In the data rows, the value 128 means zero.
Some points, one per row:
[138  79 105 159 109  95  17 136 128  71 210 144 171  86 104 173 162 135
 229  89 226 141 128 164]
[113 232 128  34 132 220 166 130 101 110 156 108  39 202 231 113 114  83
 144  67 124 112 151  90]
[146 130 152 117 145 147 208 157 132 173  94  78 135 137  94 107  91 133
  62 189  32 103 108 101]
[116  37  92 205 107  16  76 119 147 153  22 190 151  87  60 112 139 196
  76 186 162 187 123 149]
[ 93  70  99 169 106  58  54 117 124  76 125 189 151 101  98 132 149 126
 150 117 235 171 147 182]
[119  93 111 149 120 122  69 107 133  80 173 163 136  91 108 147 142 118
 185 103 190 132 127 147]
[137 118 129 137 129 148  70 121 133  96 191 113 168 119 120 155 157 111
 181 104 163 127 137 140]
[ 89 176  96 103 118 148  89 112  94  96 143 164  95 169 223 139 136 102
 165  32 190 150 147 145]
[112 116  85 187 100  51 183 124 118 195   0 204 105 149 139  88 107 203
  41 207 119 168 127 109]
[132  53 136 174 112  58 106 121 155 137 131 133 199  81  40 156 139 154
 133 203 137 119 107 149]
[ 91 167  97  98 147 150 115 125  90  89 179 147 116 140 170 137 125  89
 168  63 195 147 160 140]
[177  55 194 157 137 117  82 104 159 124 161  69 202  78  42 146 163 122
 160 155  90  95  84 151]
[116 128  79 134 124 143 106  95 134 124 128 175 117 139 188 101 128 110
 147 100 172 142 151 130]
[103 134  29 175  93  33 194 128  96 175   0 176  99 156 142  83  74 214
  25 197 120 182 119  79]
[123  72  90 163 132  63 110 119 155 133  72 176 160 110  92 104 120 147
  90 172 165 147 127 121]
[127 160 117 119 120 142  98 128 121 107 148 135 115 145 151 134 117 118
 161  77 145 145 142 134]
[176  19 151 189 132  66  97 151 159 141 136  96 216  37  40 126 159 125
 143 191  96  97  71 114]
[ 82 243 104  23 127 210 192 150 105 124 147 100  27 217 255 124  92 101
 115  67 111 112 156  98]
[123 229  94  57 101 206 185 147  94 151 134 141  23 203 226  98  99 125
 107  83  98 108 154 108]
[116  52 120 169 128  68  32  98 154  82 150 163 174  82 100 149 168 108
 171 112 207 141 129 179]
[153  77 159 159 136 109 138 138 149 145 116  98 185  99  67 130 136 143
  93 204  91 109  97  91]
[151 122 162 142 140 128 169 147 127 146 129  86 167  97 110 144 130 126
 115 164  60 110 105 105]
[ 98 225  79  84 115 180 190 152  82 147 128 153  48 188 226 123 100 127
 130  80 144 129 159 111]
[150 158 117 120 114 153  84 121  99 100 203 148 114 112 160 134 130 105
 206  67 191 124 155 140]
[146 128 154 133 134 139 151 123 146 156 117  99 139 131  97 123 134 119
  98 161  88 127 142 118]
[134  78 147 178 112  89  39 114 156  81 189 111 182  71  49 161 159 111
 193 113 199 131 131 181]
[127 139 105 153 115  96 158 120 111 168  63 136 129 170 150 117  99 157
  75 153  88 147 125  94]
[141 102 136 188 129  48 165 114 125 194  57 125 182 104  75 133 119 164
  70 209  78 122 118 102]
Here are 12 more points, each followed by its number:
[146  49 210 160 146 134  86 149 163  99 210 103 199  36  34 163 174 121
 193 139 143 121  89 154] 0
[167  43 183 147 138 140  27 134 169  73 217  95 192  55  38 163 174 111
 210 111 157 116 115 159] 1
[167  89 137 150 128  74 174 118 129 203  65 103 149 104  61 116 114 171
  64 212  43 119  84 100] 2
[109  65 108 204  92  13 164 122 124 190  17 172 171 126 100 105 120 201
  43 222 105 152 109 122] 3
[ 95 120 106 136 138 106  96  95 120  81 158 148 137 105 137 160 136 132
 153  96 194 154 142 146] 4
[167 111 179 114 135 179  89 142 141  89 221  74 166 108 113 161 157 101
 223  88 127  97  93 134] 5
[ 89 129  90 141 134  59 206 120 119 175   0 153 113 171 156 114 114 175
   1 220  63 131 104  79] 6
[101 141  97 133 107 100 104 119 102 142 100 192 120 151 179 141 130 147
 115  92 150 151 147 146] 7
[ 85 130  62 148 114  43 171 118 104 159  32 174 117 133 151 111 103 163
  46 168 133 166 140 114] 8
[ 91 202  75  95 103 167 102 132  88  87 177 156  74 183 211 159 127 120
 202  46 216 150 169 138] 9
[141 119 156 134 130 129 117 106 146 119 151 110 136 109 104 125 134 113
 156 127 129 131 120 127] 10
[178  17 181 163 146 108   5 106 178  68 219  72 230  42  10 165 183 111
 208 147 155 107  87 149] 11
Which of these numbered points is nearest to each point below, ignoring the 3 directions in which the first points spread most? Its number follows each.
[122 130 141 108 147 141 136 139 139 111 135  81 126 131 123 136 128 117
 120 144 109 124 112 100] > 11
[100 132 114 119 129 117  95 113 134  97 139 145 122 141 165 140 152 111
 155 112 180 138 133 120] > 6
[132 112 133 132 142  91 178 149 118 160  95 111 146 112  86 114 113 133
  83 174  83 115 112 119] > 8
[124 223 122  74 132 188 178 117 115 110 157  93  78 185 190 150 103 124
 116  99 108 106 147 109] > 4
[169  54 166 166 152  75 185 121 170 193  39  68 196  96  22 110 126 158
  20 255   0  86  74  80] > 11
[138 143 143  80 152 177 125 120 143 104 168  80 133 160 165 154 146  92
 149 119  92  94 124  90] > 6
[184  84 152 137 143 109 120 113 135 145 170  82 181  78  38 134 125 136
 150 156  77 110  89 125] > 2
[ 93 130 101 168 122  77 110 108 126 137  83 186 116 138 133 123 123 136
 109 127 161 157 137 131] > 10
[ 84  98  50 205  89  14 133  94  99 166   9 255 122 129 147  95 113 192
  68 170 194 191 147 148] > 3
[193  67 181 155 132 111 111 125 173 134 152  46 196  91  22 135 139 123
 134 195  76  76  90 113] > 11
[116 187 166  86 145 178 223 150 104 168  94  98  76 161 168 118 101 141
  95 155  62 126 115  82] > 0
[126 201 103  81 131 171 110 115  98 116 183 126  86 156 187 138 116 112
 169  49 152 128 149 139] > 2
[107 217 110  50 133 205 129 137 112  86 211 122  72 184 205 164 123  87
 193  53 164 113 171 140] > 9
[126  26 105 211  88  33  88 136 131 152  96 166 176  53  40  97 137 158
 113 175 160 150  99 162] > 2
[199 130 214  70 159 230 146 178 140 121 224  29 145  96  63 126 136 100
 170  99  57  77 121 142] > 1
[ 98 132  90 119 122 105 146 129 112 140  86 160 117 132 139 110 120 147
  88 127 145 142 141 135] > 8
[126  96 101 181  98  83 139 157 109 153  86 161 127  89  91  95 122 157
 117 147 152 152 124 141] > 0
[152 185 137  66 152 213 197 162 127 165 124  93  76 158 166  93 110 116
 103 117  58  99 114  89] > 1
[ 99 167  84 102 120 165 157 132 103 127 108 154  82 167 211 103 123 108
 116  79 129 131 137 117] > 3
[139 133 161 102 130 174  86 127 128 101 186 106 146 121 140 162 151 108
 184  73 125 106 121 152] > 7
[105  46 109 221 116  10  96 109 139 135  63 203 190  64  70 119 157 172
  96 165 180 166 101 156] > 3
[126  69  88 204  94  35  80 100 125 149 103 201 169  82  86 114 132 166
 143 144 182 168 132 163] > 2
[167 162 184  62 141 207 153 147 140 132 172  50 123 176 146 144 126  93
 136 120  50  75 110 111] > 11
